Each path is a new rotation, seen through one point. The rows after it are directions, each followed by how far the rotation turns it, in degrees per step (0 if it stays put).
Each turn is a multiple of 5 degrees from 10 to 175, or 0.
Each row of a path follows its step; steps can be skipped.
Path 1:
step 0: [ 12   4  -9   4  -4 -12 -11   8  12  22   1 -14  -3  -7  -3   5  15   1
   0  15  10   3   8  -2  -6   6 -15   1  -1   7   3   4   9  -4 -12 -15
  -9   0  28  20  -6  14  23  -8  23  -3  16  -3  -1  -5 -11  -6   5  11
  13 -12   7  11  -5  13   9]
step 1: [ -5   7  11  12   5 -14   8   2 -21   7 -13  14  16  12  11   3   1 -24
  -1  -6  14   3   9  15   7   9  -5   0  -7   9 -15  -4   4   0 -26  -6
  -9  -4  -9   8   9  -1  -1  21 -10   4 -14   8   3   7 -21 -11  13  11
   1 -10 -13  -1  -4   9   5]
step 2: [  3  -8 -12  -9  13   3 -25   1 -10   8  14  -2   2   6   7  -7   8   0
  -4 -21   4 -19  14   9 -11   2  -4  25  -1  -3   9   4  -4   1   1 -12
 -17  16   3   0  -5   0  -9   5  -6  -9  17  -6  -3  11   3 -14  11 -13
  10  13  -5  -6 -29 -10  -9]
step 3: [  2 -19  -3  -1  -7   5   9  11   8  12 -15   9  19  -1   3   7   8 -19
  -5  -7  10 -14   4   1 -16 -21  -5  -8  -2 -26   6   8   0   1  -5   6
   9  12   2 -21   5  -3   2   5   3   6  -1   8   1 -20 -23   6  -7  -7
 -26   8   5  -5  -9  -5   6]
step 5: [  2  -5  -3  12   4 -17  20  -7  10   7  14   2   3   3   4  -7   9  -6
  -7   1   6   3   8 -13 -10   3  16  -8   1  -4   2  -4 -11 -16 -10  15
 -10 -17 -25  -7  -2  18  -2  -5   7  -2  -7   3 -18  12 -16  21  20   4
   9   7   6  16  -5 -11  10]
step 7: [  0   7   6   1  -8   5   4   9   2 -16  21   8  17  17   2  -2   9  16
   1  -5  -4   1  -4 -12 -16   5 -27  -9  -2  11  16  12   7 -13 -20   9
   0   3  16 -11   1  14  -1  -8 -29   4   0   3   6  -7   3  18  13  -5
 -11   2   1  -9  -5   4   2]
step 8: [-14   3 -11  -7  13  -1   1   8  -4 -24 -17  -3  -2 -16  16  17 -10   1
  -1  13  -6  10  -1   7   8  -6  -2   5  -5  -1   0  -4 -13  -5 -13  17
 -30   4   4  -4  -5   2  -3 -10  11  -8  10   6  14   1  15  -8  11 -15
 -27   8   4   4   5   9  13]
step 9: [  1 -12   0   3  17  11   4  -7  16   0   4 -13   0   1 -17   5  -9   2
 -10  -3 -13 -16  13   0   8   6   6   5  15  -9   1  -9  13 -17 -19  13
  -3  -5  -6  10   2  -7  -3 -21  -9  24  -9  15 -13 -13  15   1  10   5
  -4  -6 -26   2   0  -7  -6]
step 11: [-12  -2  -2  -1  -3  -1  -8 -21 -10   2   0 -12   6   3 -13  18 -18  -1
  -8  12  12   3 -11 -15  -5  -3 -17   6  10   9  11   6   4 -18   3   0
   7  29 -10  -9   0   2  -6 -12  -3  12  -1 -19 -20  -1   6  13  -9  18
   4  -3  13   2   4  21  -3]
step 12: [ -4  30  10  15  -9  13   5  20   5  -3 -10 -24   5  10 -11  -8  -5  13
  -7  10  10   5   1  -1  -2  -2  -1   0 -15  -7   9  -4   9  -5 -14  23
   7   1  -3  13  -9   0 -17   7  18 -13   2 -10  19   8  -6 -12  -3   1
   3  -9   4  15  -1   8  -5]
Directions:
[ 1 -2 -5 -1 -1  1  0  1 -3 -2  1 -2 -1  0  1  1  1 -4  5  3 -1  0 -5  4
 -2  5  2  0  4  2 -2  0  3 -5 -2  8  2  0 -4  4  0  4  1  2  5 -3 -1  1
  2  4 -1 -1  2  1 -1 -1 -5  2  0  2  1]
95
[-1  0 -1  1  6 -2  0  0  4  1  0  1  0 -2  4  5  1  0 -1  0  1 -2  0 -1
  2  0 -3  1  0 -6 -1 -2 -2  4 -1  3  0 -7  2  3  5  4  4 -3 -1 -2  0 -2
  1 -1  1  1 -4  4  5 -2 -4  2  4 -3  3]
80
[ 6  2  2  1  4  1 -2 -3  1  0 -7  0  3  3  7 -3  4 -3  3 -2  5  2  0 -1
 -4 -1  1  0 -1 -3 -3  1  5  1 -1 -3  2  3 -2  3 -2  1  3  0  2  0  2 -3
 -4  0  1 -2  1 -2  1 -1  1 -1  3 -1 -5]
25
[ 1  0 -6  0  2 -4  4 -2  2 -3  1 -7  2  1  1 -1  2  2  2 -3 -2 -1  1 -4
 -4 -3  0  4 -4 -1 -1  0  1 -2 -3 -1  3 -2  0  3 -2 -1 -4  4 -1 -2  1  8
  4 -1 -3  3 -2  2  0 -4  6 -2  1 -1  2]
155
[-2  0  2 -1  1  2 -3  3  4 -1 -1  0  1 -2  2  2 -4  3 -4 -4  4 -2 -5  1
 -2  2  4  2  3 -2  1  4 -3 -1  1 -2 -4 -1 -1  4  0  4 -1  4 -1  0  1  5
  1 -3 -1 -1 -1 -3 -8  2 -3 -5  1 -1 -4]
65
Path 2:
step 0: [ 11   0  11  13 -15  -8 -13 -14   4  -4   6  -9  12  -1   8 -10 -13 -14
 -14  -5   4   6   8   4   5   2   3   6  13  22   9  -7  -1   8 -13   6
   0 -10  -6  25   7   8  -2   2   5 -14  21 -15   9  -5   4   3  11  15
  19  -8 -15   6 -20  10   6]
step 1: [-10  -3  -4   5 -14 -19  -1  -9   3   7 -11   7 -12  16   9  -9  16  11
 -16  -4  -4  10  -7 -29  11 -13  -5  -4 -11  -7  -5  -3 -13  14   5 -10
 -24  11   7  -8 -23  -4   3  -5   0   8  -3  17  11 -11   5   0  -2   5
 -13   7   7  -1  13  -2  -9]
step 2: [ -3  16   1  -4   8   9   1   1   6   2   6  15   6 -12 -10  -4   8 -20
  -5   6  18 -13 -13  -9   4  -7  11  26  11   7 -12   7  -6  -6 -13  27
   4   0  -5  22  11   5  -8  -1   3 -18  -2   0  18  18  -7  -8  -8  -3
 -11  -7  -2  -2  -2  -6  16]
step 3: [  4  -4 -14   9   7  -5   9  16   8  -7  -7   0 -10   2 -23   3  11  -2
  -7  -4  -5  12  -6  -2  -7 -18  -3 -10  -7   1  11  -2  13  17 -19  -9
  -9 -10   1   1 -12   5  -3  17  -8  20 -16  -7  -6  -5  28  -7   4   9
  27  -8  13   3   8   3  -2]
step 5: [ -1  -2  -7  -3   3  14 -27  -5   0  -5  -3   9   0  12  11   8   6 -11
  -6 -24   8  -1   9   2  -4  -9 -12  -5 -20  -5  -7 -11  -4   1  -6  13
   6  -5   9  11  -9  17  -2  17  -3  18  -8 -17  11   0  -4   9  12  28
   2  16   4   4  -8  -3 -14]
step 7: [ 10   6  14 -17  -1 -14  -8   1   1   4   7 -11   5  -7 -10   7  -6  -4
 -12 -13  12   1  -5   3   6 -12   1  -3  -9 -32  -1 -16 -13  -3 -15  10
  -1 -16  10   4   5   1 -16   8   0   6  -8  -4  -5  -7  -5 -14 -19   0
  -2   1   4 -36  -7   0   8]
step 8: [  6 -13  -3   5   1  -1  -3   5   4 -36  -5   5 -19 -22   2   4  -6  -2
   6   0  12  -7   2   3 -13  -3   5  -4   7  -6  -5  16  -1   8  12 -20
   1   8 -13   2 -26  20  10   4  -4  -9  18   0  14  -2   8   1  -6   4
   4 -13   7   9  14   3  11]
step 9: [  9  -6 -14   1 -18  10  -5  16 -10  -2   2  -6   1  17   1   3  13 -10
   0   3   8  -4   5   0  20  12 -13  -5 -11  -6  15 -11   5 -12 -13   3
  -2  -1  14  18 -10 -14  -8 -12  21   3  -3   2 -11   5  18  -1  -8   4
 -20   3 -18  -4 -17  12  15]
step 11: [ 14   4   2   9  -7   7   1   7 -13 -19  12 -22   0   0  -8 -12   2   6
  -9   3   9  -4  -2   6  -4  -6 -24   8   4  20 -11   7 -17 -10  -8   3
  -9  -6  -4   3  -4 -17  -6  -3  -7  14 -12 -10   1  -9   7   4   0 -12
 -11   8   0   1  -7 -35  16]
step 12: [ 12   1   5   9   6  -4  -7 -10   2   1 -30   6   0   6   6   2 -15  -2
   2  -8  -7  -8  20   3  14   2   9  -6  19 -12  14 -13  -8   3 -31   1
  -6   5  -6 -12   1   8  -8  21  11  -1  14  21   2   4   0  -8  -1   6
  12 -11   3  -6  11  -7   4]
Directions:
[ 0  0  3  3 -2 -7 -2  3  1 -3  0  0  1 -4  1 -2  1  1 -3  3 -2  2  1 -3
 -3  2  0  0 -1  2 -4 -1 -2  4  3 -5  0 -6  2 -3  5  1 -2  2 -3 -3  0 -2
 -1 -5  1  2  0  0 -5  3 -1 -6  0  1 -1]
110
[ 6  1 -2  2  0  1  0  1 -4  0  0  1 -5 -1 -1  2  1  2  0  1 -3  7 -2  0
  1  4  0 -2  2  8  2  0 -3 -1 -7 -3  1 -1  1  3  0  1 -4  2  3  0  2  0
 -5  2  2  2 -1  0  2  1 -5  4  4  3 -2]
125
Path 3:
step 0: [ -5 -19   6 -14  10  20  -8 -23  -4   3  20   9  -7  11  -8   1 -10   9
   3  -3  -9 -15   4  -6   8  -8  22 -13   3   4  -6  -1  -7  -3  10  -2
   9  -1  -2   2 -12  -7  -3   2 -17   7   6   0  -5   0  -3 -16  -8 -24
   5  -9   2 -25   5  -2   9]
step 1: [ 14   4  -1  23 -18   6   0   5   0  -2   0   5 -11 -29  -3  -7  18 -21
   4 -20   4  -4  -1  11 -12  -3   0  -1  -9  -6 -14  -5   6   4   4   1
  20   3  -4   3 -14   6  22   4  10   6  14   1  -1 -10   0   5 -12  22
  -6   2  -2 -10   9  -5   1]
step 2: [ -6 -16  -9   5   7   3   1   0  -8  -6   1  -7   1   8 -17  15 -20  -3
 -16  23  15   5  -4   9  -3  17   2  12  -5   2   6  10  11   4  -9  11
 -10   2   8   9  -2 -11 -10   8 -11  -9  -4  -8   3   2  -8   5  18  27
 -24  -6   3   3   9   5   6]
step 3: [ 17  -2   9 -19 -13   4 -10   1   7   2   7  -4  -4  15   6  -3  -4   6
  -2   8   2   5   7  -9   6 -14  18  -4  -4   8  11  19 -20  -2  -3   3
  -1   0  12   8  -2   5  -7 -15  13   8  -2  14  12   1 -16   4 -16  -8
   9  -3   9 -25  -1  11 -24]
step 4: [ -8  16  -1  14   3   0  -1  25  11   7  10   7   9 -14  11 -13  14 -14
  -6  -1 -12  -6   9  12  10 -22  -9   6  -8   2   2  13  -6  -8  -2 -10
  -3   1  -2   2  -6  -3   4 -14   3 -14  25  -6   1  -4  17 -13   2   9
 -14   5 -16  10  -8  -2  13]
step 6: [  1  -7   6  -4 -14  22  -5  13  -6 -11   4 -11  14   1  -1  -2 -13  -9
  23   7   2  18 -13 -12   0  -9 -12  -8   3  -2  -2  -6  -4   7   7 -11
   7  -8  17  -8  21  -4  14  -4  18  10   2  -1   1   1  15  10 -12 -11
  11  -8  11  -8   0  13 -14]
step 7: [  5   8   0   9  -2  -3  -8   6  -6  -6   5   8   0  12  -8   4 -11   7
  -3 -21  -3  10  -3   3 -12  -9   5  12  -6 -28   2  12  -7  -8   8 -16
 -17   5 -11 -12  -5   6   6  11 -13 -18  14  -8 -11  14   0 -30  10   5
   5   1  -8   5 -12  -3  12]
step 9: [ 16   8   3  10  19   2 -10   4 -10  -7  15 -14   8   1  -2  10 -19 -12
 -19  16 -17   4 -10  -3   3  -4 -16  -8  11  13   8 -21   1   3  -1   6
  10   7  -6 -23   7 -14  -8  -2   5   1  12  -3  -1 -21   6   3   0  -5
   6   1  -1  -8   3   7 -12]
step 11: [-14 -10   1 -18   2   6  -4   0  -7  17 -20  -9   6 -14 -17 -10  12  -7
  10   5  -2  -1   6   5  20 -11  -1 -11   5  -4  -4  -6  17   3  -1  -4
  10  21  -2  21  -9 -16  10   1   5 -19 -11  12  -7  -5   1  -3  -2   3
  -5  -3  21   0  -1  -8   9]
step 12: [  2  -9   0 -10 -10   0  -8  -5  -1 -27  21   9   1 -15   1   5 -13  15
 -13   4   0  -4  -9  -1   2   0   4   8  18   5 -10 -17  -5  -8  15   6
  -4  -3 -19   0   2   8  -8  -1   3  -4  21 -11  -6 -18 -21   2 -16  11
  -8  -6   5   9  10   0 -10]
Directions:
[-1  0 -4 -2  2 -3  0 -1  4 -3 -4 -6 -2 -2 -4 -3  0  1 -3  0  3  1  3  2
  0 -3  2  1  0 -2  2 -2 -6 -3 -2 -2  4  0  2 -2  1  4  3  2 -2  4  1 -1
  8 -2  3  1 -2 -2  0 -1  5 -1  0  0  4]
145
[-2 -3 -2 -5 -1  4  2  1 -1 -1  0  2  1 -2  3  4  2 -2  3 -1  1 -1  1  2
  8 -2  2 -4  4 -3 -3 -2 -1 -3  6 -3  3 -3 -1  3  3  0  0  0  3 -2 -3 -5
  0 -3  2  0 -1 -3  1 -4 -2  5 -2 -1  4]
60
[ 1  3  2 -2  1  0 -6  4 -3 -4 -4 -3  0  8  0  0  4  2  4 -3 -3  3 -3 -5
  3  2  5  0 -1 -2  0  3  1  0 -4 -5 -1 -2  2  0 -3 -4 -2 -4 -1 -1  0 -4
  2  1 -2  0  0 -2 -1 -1  1 -3 -1  0  3]
100
